A single turn carries every row of the set below to another of its rows. Some are shown first; where does it send the rows asked next?
lenes: [ -5  -8 -30  13  -1   3 -15 -10  12 -17  11  -4 -25 -31  -7  -5  14 -13
  35 -25  21  17  35   1   3  25 -14 -19  32 -10  16 -37 -30 -12  40]
guged: [ 24  32 -27  23  24  20   2  -1   7  -5 -27 -23   7 -33   9   0 -25 -16
  30  19 -30   7   5   4 -16  21 -45 -26  -8 -11 -11  -9  13  16   0]
voz: [ -8  -2 -42   1   6   0 -12 -24  13  -4  14   2 -32 -34  21 -24   2 -19
  26 -21  16 -21  31   3   4  41 -12 -14  33 -17  23 -29 -18  -8  44]
mos: [ 27  26 -22  23  21  20  -6  -3   7 -16 -22 -18  11 -35   4   3 -38 -14
  21  25 -33   6   5   0  -4  18 -47 -17  -8 -26   6 -22  -1  16   2]
von: [-12  30 -36  33  -5  44  30 -12  31  13  -9 -15 -14  -2  17 -12 -38 -27
   0  -8   1  14  19  -2 -25  -4 -28   7   7   3 -18  -8  19  -2 -13]
rarad: [ 12  12 -16  29 -23   4 -11 -16  25   7  -9 -36  13  21  17 -28  10  12
  12 -15   2   7  -7   0  17   7  18  -7  22 -12  11 -41  29 -23  30]
fufa: [-15 -11 -22  14  -8  -1 -16 -12  23   1 -12  -3   9   3  23  -2  19   6
  11 -11  -8  16  11  12   1  15 -53   7  44   8 -28   8   6  25  35]
sivo: [ 30   7  21   9  23  23 -27   4  11  13   9 -25  -9  -3   0  11 -39  -8
   5  13  -3  -6 -12   3  23 -15 -14  -1 -22 -30 -12  10  13  22  31]
sule: [ 13 -10  -3  31 -22   7  -8 -45  34   4 -10 -28   8  -3  17 -22   4  -1
  21   0   0  19   1   5  25   8  37   3  24 -17  10 -44  25  11   7]
Pel: [  5  -2 -34  14  12 -10  -6 -14   3 -14  23 -17   0 -22   6  -3   9  -8
  34 -16  23  -2  46  33   4  40   3 -16  27  -2  16 -28   3 -10  30]
Niruz: [-16  35 -51  17  -1  40  31 -13  34   6 -16 -19   5  -7  27 -12 -26 -29
   2   7  -7   8  28  -2 -24 -23 -26  16  -3  -4 -11 -26  14  -8   7]
Nipi: [ 25  23 -21  35  21  14   5   5  -8   2 -24  -2   1  -8   0  11 -38 -22
  35  24 -30   5   0   9 -10  15 -44  -6  -7 -14   8 -15   4  16  -1]
tobu: [ 11 -25  -3  10   5 -14  -4 -30  23   0 -42  -8 -46  -6   6 -25   2  -9
  49  14 -13  19  13 -37  15  14   2 -11  12 -12  20  -1  -7   2  29]
Mam: [ 32 -11   0   4   6  22 -18 -36  57   3  23 -30  -2   9   8 -11   6 -21
  18 -13   4 -11  37   3  19 -22 -16  23  26  17   6   0  11  28  36]
zalus: [-19  10 -44  14   8  -6  43 -55   9  -5   5 -12 -15 -11   5  -8 -25   0
  -7   6   9 -10  13 -28  -8 -27   6   6 -23 -33   4  -9  10  -1  10]
dimo: [-18  31 -42  26  -3  42  23 -15  39  -8  -8 -14  -5 -24  28  -4 -33 -21
  -3   3 -13   9  27  -6 -26 -13 -40  19  -5   1  -4 -12  11  -1   5]
vigu: [-14 -14 -35  -7 -16  10  -4   0  41  10 -14  12   2  -2  30  -6   4   2
  14 -12  -5   3   7   8  -8   6 -42   9  61  12   6   2  16   6  35]
naz: [ 32 -16 -10 -15  -4   3 -10 -43  56   8   2 -17  -9   0  -3  -5  -8 -13
   6 -11  23 -20  23   9  18  -9 -21  46  15  11  33 -12   8  19  38]
ruzi: [ 27 -10 -16 -16  18  -4   0  -4  -8  35  20   6 -20 -29   5   3 -39   1
 -17 -13  25  -1  20 -11 -22 -22  -5 -23   3 -19   1  -8  12  17  38]
ravu: [  1 -10  -1  -3   8 -21   1 -13  15  -8 -25 -21 -30  11   6 -43  -2 -11
  54  11  -5 -16  19 -29  19   6 -15 -14   9   2  24  24   4   5  25]
sivev: [-10  11 -39   6   6 -13  47 -36   6  -2   6  -6 -11 -17   1 -14 -26  -6
  -6   4  26 -20  15 -19 -12 -22  12 -11 -17 -39   6 -12  19 -12  10]
Gilok: [ 10  -4 -36 -26  24  -7 -10 -13  -2  17  19   1 -32 -28   5  13 -26   6
 -31  -3  15   1   7 -17 -19 -16   1 -18  -3 -25  -4   2  13  21  34]
pir: [ 16 -14   4  -3 -13   7 -14 -45  51 -11   9 -19  -9  -1   5  -5  -4 -23
  37 -15  16 -11  37  11  10 -31 -11  24  24  16  21  -3  13  36  30]
Meki: [-18 -15 -29 -10 -29  11 -19  -9  25   5 -13   9   0   5  12   3  15   0
  27 -22  -5   5 -16   7   1   0 -37   1  48   8  -5   0  10  15  33]
vitu: [ 19 -10 -26 -31  29   4 -10   2  -2  20  13  -8 -26 -25   6  12 -15   7
 -23   1  33   0  15  -8 -28 -15  -2  -3 -13 -19   0   1  17  20  32]
kot: [ 15 -12  -7  37 -16   1   3 -42  38  -7  -4 -27   8  22  18 -30   5  16
  11   3   9   1   1 -10  20   3  28  15  20 -26  17 -35  24  -7  11]
kape: [ 42   3   9   4  26  20 -25  12   8   6   7 -36  -1   1   2   4 -21 -12
  10  16  -9  -7  -9  -6  18 -24 -27  -2 -31 -33 -13  -5  17  16  29]
pufa: [  0 -13 -34  13  15 -15 -21  -5   4 -13  28   2 -21 -25  -2  -7  13   4
  23 -17  13   4  27  -2  -9  40  -7 -20  31   2  15 -26 -19  -2  35]
miti: [ 13 -19   1  22  -1 -44 -18 -12  23  -3 -25 -30 -34  -6   1 -17 -10  -1
  25  22  -3  13   5 -33  27  25 -16  -5   8  -3  19   5  -4  -5  22]
kig: [-28  39 -33  24 -11  40  20 -18  30   9 -10 -12   6  -8  23 -13 -48 -28
   3   4 -14   8  22   3 -26 -19 -25   7   3   0 -11 -22   2  -4  13]
voson: [-22   7 -41   9  11  -1  50 -39  -6  15  10 -19  -1  -1  -1 -16 -37  -2
   7  -4  28  -7  17 -24  -5 -20  12  -1 -10 -31  -6 -21  -1   7   8]
fovo: [ 34  -5  -1  -2  11  11  -8 -25  47 -10   1 -20 -14  17 -12 -23   4 -29
  14 -10  17   3  63   9   2 -16 -11  21  17  16  21  -7   2  11  41]
sol: [ 18  15 -14  39 -15   0 -14 -55  27  -2  -9 -23   5  15  31 -48   7  -2
   9  -3 -12   6  18  -5  16  -5  16  -1  26 -22   3 -43  11  14  15]
reru: [ 44   0   8  11  21  37 -21   8   2  18  -3 -39  -7   4  21  20 -34  -7
  18   8  14 -12   4 -11  13 -16 -24   3 -17 -39   1   2  15  19  35]
Sim: [-14  15 -29  15   5   6  47 -53   4   9   0   1 -11 -25   9 -10 -37   3
   0   0  27 -15  20 -12  -5 -17  17  -6 -16 -36   7  -4   6  -9  13]
dun: [ 23  29 -17  20  24  30  -5 -12   0   3 -31 -22   5 -23   5   3 -36  -3
  29  20 -24  18   4   6  -8  21 -44 -21  -4 -15 -12  -6 -11  15  -5]
Beru: [ 11  -6 -22 -27  19   5 -15 -14 -10  25  13  -1 -30 -13   0  22 -32   6
 -23   5  31   1  12  -7 -28 -19  -1  -5  -7 -19  12  -2  -5  12  36]
Muko: [ -3 -25 -21 -18  -2   6   4 -15  19  28 -31   0   6   9  23 -20  17  11
  19  -6 -17  10  -5   9 -12  17 -32   2  39  17  -2  -1  26  10  37]
Gusaz: [ 17  -6 -14  16  16 -23   1 -25  22  -5 -33 -24 -23  -4   5 -29  -2 -10
  51  22 -18   1  16 -39  23  19  -9 -24  24 -14  30  -3 -12   3  26]
Kol: [ 38   3  -3  -5  25  33 -30   2  15   8  10 -36   2  -9  13  11 -29  -5
  -5  12  -4  -4  -5  -7  28 -18 -20   2 -19 -46 -12  -3  16  24  31]

kig turns into dun
reru turns into ruzi
Gusaz turns into Mam
Now find these:
tobu turns into pir
kape turns into vitu
miti turns into naz
zalus turns into dimo
fovo turns into Pel

A single turn carries every row of the set below to another of its rows. Some are shown first; where does it send the rows asked next?
gimok: [  3   7  -4 -14  16  -3  -2   5  -9 -20 -10   6  40  38   8   1 -13  27
  23  -2 -25  36  -8  -9 -32 -24 -48  23  15 -14  -5  -7  15  22 -11  12
   3  16 -10  -2 -17  29  29 -23  -5  -7 -21  -9  15  -5   2  23  34 -27
 -16  -8  12 -11  19   5  27 -59]
Nagod: [ 18  38 -24  12  12   1 -20 -25   5 -18 -35   2  -6  36 -10  51 -10 -14
   7 -31  24   6  32 -11  -1 -22  -9  -5  24  18  14 -12   7  22 -40 -16
 -16  -4   9 -18 -15 -12  -9   0 -12   0 -36  -3 -17  17  -1   5 -37   7
   2   2  24 -43 -14  19 -10 -13]
mek: [-11  16  -9 -20  19  -2  -3   3 -18 -19  -9   3  45  36   0  -2 -15  22
  21  -4 -37  31 -28  -6 -32 -31 -37   5  26 -25 -11 -18  14  13 -14  10
  10  22 -19  -5 -34  29  23 -19   0   5 -15  -9  15   4   1  18  30 -24
 -16 -16  10 -18  21   3  19 -56]
Sudo: [  4  50  -9   4   7   9  -4 -28   3  -5 -17  -3 -14  10  -5  30  -8  -8
  24 -15 -14  -3  18  -7  -5 -10 -30 -20   8   9  17   3   3  22 -26 -15
 -23  19  -1 -11 -17 -24 -14  10 -31 -21 -44 -25 -10  17   7 -17 -37   6
   5  -2   3 -58 -22   2   2   0]
mig: [ 12  47 -14  19  -4   5 -21 -34  10  -1 -24  12 -12  34 -24  27   2 -14
  11 -26  10  -6  16  -8 -12 -10 -14 -14  31   2 -17 -32  10 -14 -51 -12
  -9  14   4 -13 -22 -21  -8  -8   0 -14 -38 -12 -27  29   2  20 -36   1
   5  -5  25 -39 -25  29  -2 -10]
zesid: [-15 -29  18   9  11  -4   1 -27   3  -7 -27  25 -25  11  31 -19 -37   3
   1 -12  -1   0 -19 -11 -13 -35  10  16   1  -8  -1  -6   3 -11 -21  55
  -6 -25  19 -21  21  25  33 -14   9  23   3   3  -1   4  11   1 -11 -23
   5  19  36 -23 -17  33  -8 -23]
tani: [  1  56  -6   7  -3  12  -4 -29   4  -3 -15  -5 -12   7  -9  22  -3 -13
  22 -13 -18  -7  17  -1 -17  -5 -32 -12   8   6   9  -7   9  12 -33 -13
 -22  22   3  -7 -15 -25 -15   0 -29 -24 -43 -26 -17  23  11  -7 -34   5
   6  -4   7 -59 -23   0   7  -1]
Ziba: [  7 -30  22   7  28 -12 -10 -18   0  -7 -25  21 -20  12  33 -10 -39  11
   5  -5  -8  13 -22 -19  -4 -23  17  15   2  -1   6  15 -11  -3  -4  68
   0 -24   4 -22  22  21  21 -14  16  19   3   5   3   4   8  -1 -15 -19
   8   7  28  -9  -4  24 -13 -25]
div: [ -4   0  -7 -21   8  -5   1   2 -16 -25 -18  13  33  40  12  14 -19  32
  26  -9 -20  32   1 -16 -27 -20 -48   6  -3 -21  -9 -14  16  17  -7  17
  16  12 -13   3  -9  35  17  -7  -6 -17 -17  -9  14  -9   1  26  30 -29
 -13   1  27  -7   6   4  11 -69]
Zivun: [-24 -13   3  24   1  16   3  13   1  -6  -2  43  22  10  12   4  10  28
 -21 -15  -6  42   8 -20 -48 -13  -2  -5  29  28  19 -15   9   2 -39  63
  13  -8  22 -35 -19  30  15 -28 -28  13  -3 -39 -14   8  -7   0  16 -30
  12  -6  23  -1  15   0 -33   0]
nibot: [ 14  53 -14   4   6  11  -3 -18   4  -9 -15 -10  -9   2  -2  28  -6 -10
  23 -16 -16  -5  15 -15  -2  -9 -27 -13   6  14  21   9   1  30 -25  -3
 -17  24  -1 -10 -14 -22 -19   3 -26 -13 -48 -26  -6  18  11 -21 -33  11
   2  -4  -2 -58 -15   0   8  -2]
muru: [  9  66  -7   5  -3  11  -8 -21   2  -4 -12 -11  -7   2  -9  22   2 -12
  22 -12 -24  -9   9  -2 -18   5 -29 -11   7   6   9  -7   3   9 -34   0
 -11  33  -1  -3  -9 -26 -24   0 -23 -22 -40 -25 -17  27  13  -4 -34   6
   8  -8   6 -56 -21  -4  10  -1]
paden: [ 15  58 -11   3   3  14  -4 -16   6   0  -9 -10  -6   0  -7  20   2  -7
  24 -12 -23  -9   6 -14  -5   0 -32 -13   6   8  11   3   0  19 -27   7
  -8  36  -8  -7 -15 -25 -24   1 -22 -17 -47 -28 -12  24  13 -18 -32   8
   5 -10  -2 -56 -16   0   8   0]
mano: [-28  -9  -4  19   5  16   3  16  -4 -10  -1  39  25   5  14   7   8  28
 -21 -19  -8  37  -1 -21 -46 -15   6 -15  30  24  19 -19   4   1 -38  67
  20  -5  19 -35 -23  34   8 -23 -25  21  -3 -37 -13  11  -6  -3  13 -30
  12 -10  23  -3  16   0 -41  -2]
Meke: [ 30  65 -15  18 -10  10 -21  -8  12  -5 -18 -11   1  18 -17  22  15 -21
  -3 -28   8  -8   7 -10 -20   1 -15  12  21  13  -4 -26   2   1 -58  19
   6  33  10  -5  -6 -17 -21 -22   3   1 -40  -8 -26  38  12  20 -23  10
   9 -11  23 -49 -11  18   8 -16]
pof: [-26 -15   1  23   5  14   3   9   0   1   4  48  22  13  10   0  10  28
 -17 -15 -13  39   0 -25 -43 -15   0 -15  35  25  12 -17   5  -2 -38  63
  12  -5  15 -36 -29  28  18 -27 -25  14  -6 -42 -11   9  -9  -8  14 -29
  10 -10  17   0  15   8 -36   4]
rup: [ 39   0  34   8 -17   2  13   2  15 -10  -5  22  35  19  42 -10 -31 -16
   9  -9  -3  22  -7  -6   1 -12   7  -8  -6  13 -13 -11 -32  12 -21  -2
 -29 -19   9 -10 -15  23   8 -13 -21  24  -7   0 -39  -4 -23  -7   8 -33
 -10  35 -17 -15  29   0  19  -5]
Guvur: [ 27   7  37   6 -21  -5   8  -4   8 -15 -15  22  32  23  41   3 -35 -14
   8 -11  -4  24  -2   6 -10  -5  12 -19 -13   3 -17 -25 -30  -2 -23  -6
 -22 -27  11  -4  -9  23  -2  -4 -22  14   5   6 -48   2 -23  10  -2 -45
  -3  37   3 -10  16 -11   4 -12]
Mef: [-26 -15   3  21   1  13   4  11   0  -3   1  48  21  11  11   6   8  31
 -15 -17  -9  38   4 -24 -45  -9   0 -19  28  24  12 -21   4  -7 -35  69
  22  -5  16 -33 -21  31   9 -20 -25   7  -3 -39 -16   9  -8  -1  11 -33
  15  -9  27   3  11   4 -41   0]
lop: [ 22  12  38  11 -33   5  14  -4  14  -4  -4  25  30  14  36 -17 -24 -18
   8 -14 -16   7 -18   1 -12  -1   8 -20 -14  -4 -38 -41 -27 -20 -30   4
 -11  -7  10   0 -13  21  -3  -9 -13  17  -2   0 -50   7 -19  10   3 -42
  -5  38   2 -14  11   3  13  -8]
Buduv: [ 11 -15  22  10  25  -7 -12  -7   5  -2 -17   9 -12   4  29 -27 -29   4
  -5   1 -14  14 -36 -13 -16 -19  17  36  12   3  10  16 -12  -1 -16  80
  -3  -7   9 -21  24  19  25 -34  19  32   1   4   1  14  14   2  -8 -12
   6  -1  19 -17   9  16   4 -20]
fuvu: [ -8  -9  24   9  20  -7 -15 -17   0   0 -15  10 -11   6  19 -34 -26  -1
  -1   1 -25   5 -51  -4 -23 -23  23  18  20 -13 -11  -5  -5 -26 -25  70
   4  -4   6 -22   8  16  24 -32  25  30   4   3  -6  23  12   8 -12 -17
   8  -5  24 -21  -4  21  -4 -16]
puve: [-23  19 -17 -23   8   1   7   8 -21 -31 -12  -1  43  27   8   6 -17  14
  15 -17 -30  20 -23  -1 -38 -38 -33   3  11 -29  -7 -32  18  13 -25  10
  19  22  -3  -1 -21  37  18 -13  -7  14 -15  -3  14   3   7  18  33 -24
 -15  -2  23 -27  10  -1  13 -64]
zuro: [-22 -12  18   5  15  -9  -9 -23  -5 -10 -28   9 -14   7  22 -18 -35  -3
  -9  -6 -12   3 -34   8 -27 -32  27  15   9 -16   0 -18   2 -24 -29  58
   2 -19  20 -19  21  23  21 -20  11  34  12  10  -9  21  13  13 -15 -23
  12   9  39 -28 -13  15 -15 -24]
Pofa: [ 46  53 -23  12  12   3 -27   2   8  -8 -16  -7   4  16 -11  35   5  -8
  14 -28   3  -4  -4 -34   7   3  -5 -12  19  14   0  -5  -9  14 -33  29
  17  33 -12 -13 -16 -18 -31  -6  12   3 -48  -9 -15  33   8  -4 -30  15
   7 -18  12 -34   0  20  -3 -13]
sopo: [-19   4 -11 -18   0   6  14   3 -14 -26 -11  13  33  31  10   7 -15  21
  23 -19 -23  15  -7 -15 -27 -34 -47   0  -5 -29 -16 -33  19  10 -18  11
  23  21  -5   1 -16  37  22  -8  -8  -2 -21 -10  14  -6   8  18  35 -30
 -14   9  29 -22  -1  14  15 -66]
Lub: [ 37  35 -26  16  10  13 -13 -11  15  -8 -18   9  -5  24  -5  30  -5 -14
  11 -35  20  -4  16 -38  18 -24 -19  -3  22  24   8   2  -1  34 -35   5
  -9  16  -3 -22 -21 -13  -3 -11   0   7 -54 -12  -9  15   2 -20 -23  18
  -5  -2   2 -44  -4  38   8 -11]
tole: [ 33  26  33   5 -27   5  13  16  10 -13  -2   6  43   2  41 -13 -23 -23
   0 -15 -17  11 -26   2 -13  -1  15 -11 -14   2 -20 -32 -32  -2 -33  17
  -5   0   9  -1  -5  24 -11 -14 -13  34  -3   6 -47  14 -13   3  10 -36
  -3  31  -4 -23  27 -13  16 -11]
Lurig: [ 41  12  31   2 -10   0   6  11   9  -9   0  14  43  11  42 -10 -31 -15
  10 -11 -18  19 -30  -9   1  -4  19 -25  -6   3 -22 -14 -41   1 -19  13
 -11  -5  -6  -6 -23  20  -6  -9 -10  30  -4   3 -40  10 -21 -13   2 -32
  -7  24 -18 -12  30  -4  11  -4]
zuri: [-29 -13   0  22  -5  21  10  15   4  -3   4  45  22   6  14   2  12  27
 -20 -21  -9  31   2 -25 -46 -15  -3 -11  27  23  12 -23   7  -1 -42  68
  19   0  22 -34 -22  31  14 -26 -26  16  -7 -41 -13  10  -5  -5  18 -29
  11  -4  22  -6  11   8 -33  -1]

tole turns into Lurig
mek turns into gimok
Ziba turns into zesid
Now find these:
Zivun turns into Mef
mig turns into Meke
paden turns into nibot

A single turn carries every row of the set below to another of its rows. Some are shown first; where does it send the rows asked next?
miz: [ 32 -23 -23  27  -1  12  24  -5  16 -31 -20  17   5  -1  84]
lisu: [ 24  13 -16  34 -45 -17  32  28  25   3 -29  13  -7  25  84]
Leb: [ 29 -19  -5  42  12 -16  22  21  -7 -35 -17  -9 -39  23  26]
Bon: [ 51  13  -3  37 -11 -21  23  33 -16  16 -23  10 -43 -22  51]
Sefar: [ 22 -21   8  42   0   3  30  46   0   3 -13 -20 -57 -20  55]
vibo: [  3 -21  -6  45  12   6  34  41  -6  -4  16   3  -2   7  29]
Vanon: [ 23  -7 -16  51 -28  -9  33 -13  27   8 -42  -8 -21   0  77]
Zefe: [ 24   2 -11  44 -12 -41  42   8   4 -13 -31  -4 -51 -28  46]
gozo: [ 29   2 -19  37 -42  23  47  63  14  -4 -14   0   1  -6  63]
savez: [ 17   0 -10  11 -18   5  15  73   6 -24 -32  -3 -25 -17  43]
Lutid: [ 42  14   2  26  -2 -15  20  36 -26  13 -30   3 -37 -18  52]
fozo: [-14 -21 -22  42 -25   4  31  60   7   4 -24   1 -14 -26  58]
Rigit: [  9 -14 -20  40 -40   6  59  31  23 -25 -19  -4 -16  -6 100]
piru: [ -6   6 -34  48  -3   9  32  22 -20 -33  -1 -14 -12  20  30]
lirim: [ 52  18  -4  25 -23 -26  38   4  39  -9 -24   0 -23 -11  52]
dasu: [ 22  -3  -9  18 -20  -1   8  74   9 -13 -27   0 -37 -14  46]
luso: [ -2   6 -31  26  14   9  20 -14   3 -16   3   5   3 -10  65]
gusop: [ 17  23 -11  22 -38 -24  30  19  21  -2 -35   6  -2  27  81]
Kav: [ 51  25   4  20  -9 -23  46   1  27 -12 -21  -4 -19 -15  51]
Vok: [ 28  10 -12  35 -39  25  50  56   3  -2 -21  -8   9   4  67]
kegon: [-11   4 -20  30   6   6  30  12  -2 -20  20  -9 -17  28  65]
pulu: [ 16  -7 -31  37   8  24   3   8 -15 -35 -25 -13 -29  13  42]
nesa: [ -7 -16 -18  20   2  -2  30  33  -1 -22   8  26   7   7  80]
duz: [ 39 -12 -27  48  -1 -14  28 -12 -19 -30 -38  13 -15  10  49]
puvog: [ 16   6 -36  26   9   6  20  -5 -28 -35 -13   9 -23  -8  72]

gusop turns into Kav
Bon turns into dasu
Zefe turns into Sefar
Now find these:
luso turns into puvog
miz turns into duz

